[[-16.9  18.5  12.6 -61.3   1.0  26.3 -41.8 -11.5  24.3 -60.1   1.0]
 [ 18.1  74.9 -18.3   3.3  33.9 -24.2 -72.0 -36.7   5.8 -30.7   5.3]
 [ 47.3 -30.4   6.4 -72.1  17.5 -14.8  -2.6 -11.5 -12.7 -26.1  33.3]
 [ 50.2 -15.3  -3.9  14.1  17.5   7.6   0.5  13.8 -17.8 -30.7  24.7]]
|
[[ 18.5  12.6 -61.3   1.0  26.3 -41.8 -11.5  24.3 -60.1   1.0 -16.9]
 [ 74.9 -18.3   3.3  33.9 -24.2 -72.0 -36.7   5.8 -30.7   5.3  18.1]
 [-30.4   6.4 -72.1  17.5 -14.8  -2.6 -11.5 -12.7 -26.1  33.3  47.3]
 [-15.3  -3.9  14.1  17.5   7.6   0.5  13.8 -17.8 -30.7  24.7  50.2]]

[[ 22.8 -13.1   4.9  -1.9  16.7]
 [ -5.0  15.3   4.9   0.5   0.0]
 [-84.9  15.5  29.4  -6.9 -14.5]
 [  6.2  14.3 -25.0   7.1 -22.4]
 [ 26.8 -14.7 -26.6   4.9  -9.7]
 [-12.8  12.0  15.2  -0.1 -30.4]
 [ 15.6 -20.3  -9.3  -1.6  31.4]
 [ -8.3  -0.6  20.7  -4.8  16.1]
 [ -1.8   1.3 -28.1   3.5  16.7]]
|
[[-13.1   4.9  -1.9  16.7  22.8]
 [ 15.3   4.9   0.5   0.0  -5.0]
 [ 15.5  29.4  -6.9 -14.5 -84.9]
 [ 14.3 -25.0   7.1 -22.4   6.2]
 [-14.7 -26.6   4.9  -9.7  26.8]
 [ 12.0  15.2  -0.1 -30.4 -12.8]
 [-20.3  -9.3  -1.6  31.4  15.6]
 [ -0.6  20.7  -4.8  16.1  -8.3]
 [  1.3 -28.1   3.5  16.7  -1.8]]

[[-13.6 -38.7 -29.1 -36.4  -5.6 -43.1 -40.8   5.1 -52.5  26.5 -35.9 -61.1]
 [-30.3 -32.0 -16.7  -7.4 -33.1 -18.7  -9.8 -72.8 -11.7 -27.5 -16.3   3.4]]
|
[[-38.7 -29.1 -36.4  -5.6 -43.1 -40.8   5.1 -52.5  26.5 -35.9 -61.1 -13.6]
 [-32.0 -16.7  -7.4 -33.1 -18.7  -9.8 -72.8 -11.7 -27.5 -16.3   3.4 -30.3]]

[[-26.6  17.6   0.6   8.6 -37.8  18.4   7.4 -42.6  28.4  -7.4  55.4 -39.0]
 [ 20.8   8.7  36.1 -10.7 -72.6 -24.0  14.3  -6.9  20.3   9.5 -27.9  27.8]]
|
[[ 17.6   0.6   8.6 -37.8  18.4   7.4 -42.6  28.4  -7.4  55.4 -39.0 -26.6]
 [  8.7  36.1 -10.7 -72.6 -24.0  14.3  -6.9  20.3   9.5 -27.9  27.8  20.8]]

[[-19.8  34.9  15.1  -1.8   0.6  -9.3  -5.9  15.1  22.1   7.0 -19.2   0.1
   28.0 -13.9]
 [ 52.0 -24.5 -10.6  -6.5  15.9  58.5 -23.2  84.9  36.5   9.0  33.2   9.4
   -1.2 -24.7]
 [ 74.3 -71.7   9.0 -13.2 -37.4  17.2  20.0 -13.9 -83.8   0.0  25.1  28.1
    7.8 -31.8]
 [ 28.9  33.0   4.7   4.5  -3.6  41.5   0.7  33.4  27.4  17.4  34.1  26.9
   21.5  -4.1]
 [ 39.3 -50.3  -6.0 -19.5 -31.2 -73.6 -31.7 -31.5 -55.1 -13.4 -20.6  -4.0
   10.6  -9.3]]
|
[[ 34.9  15.1  -1.8   0.6  -9.3  -5.9  15.1  22.1   7.0 -19.2   0.1  28.0
  -13.9 -19.8]
 [-24.5 -10.6  -6.5  15.9  58.5 -23.2  84.9  36.5   9.0  33.2   9.4  -1.2
  -24.7  52.0]
 [-71.7   9.0 -13.2 -37.4  17.2  20.0 -13.9 -83.8   0.0  25.1  28.1   7.8
  -31.8  74.3]
 [ 33.0   4.7   4.5  -3.6  41.5   0.7  33.4  27.4  17.4  34.1  26.9  21.5
   -4.1  28.9]
 [-50.3  -6.0 -19.5 -31.2 -73.6 -31.7 -31.5 -55.1 -13.4 -20.6  -4.0  10.6
   -9.3  39.3]]

[[ 44.0  33.9  24.5  18.8   7.1   8.7   2.3   4.4  -2.0   1.7  -3.9   7.3
   13.2   6.7]
 [ 39.0 -14.4 -17.4  25.9  15.0  26.2  38.3  49.4  41.0  61.3  77.2  86.1
   68.7  89.1]]
|
[[ 33.9  24.5  18.8   7.1   8.7   2.3   4.4  -2.0   1.7  -3.9   7.3  13.2
    6.7  44.0]
 [-14.4 -17.4  25.9  15.0  26.2  38.3  49.4  41.0  61.3  77.2  86.1  68.7
   89.1  39.0]]
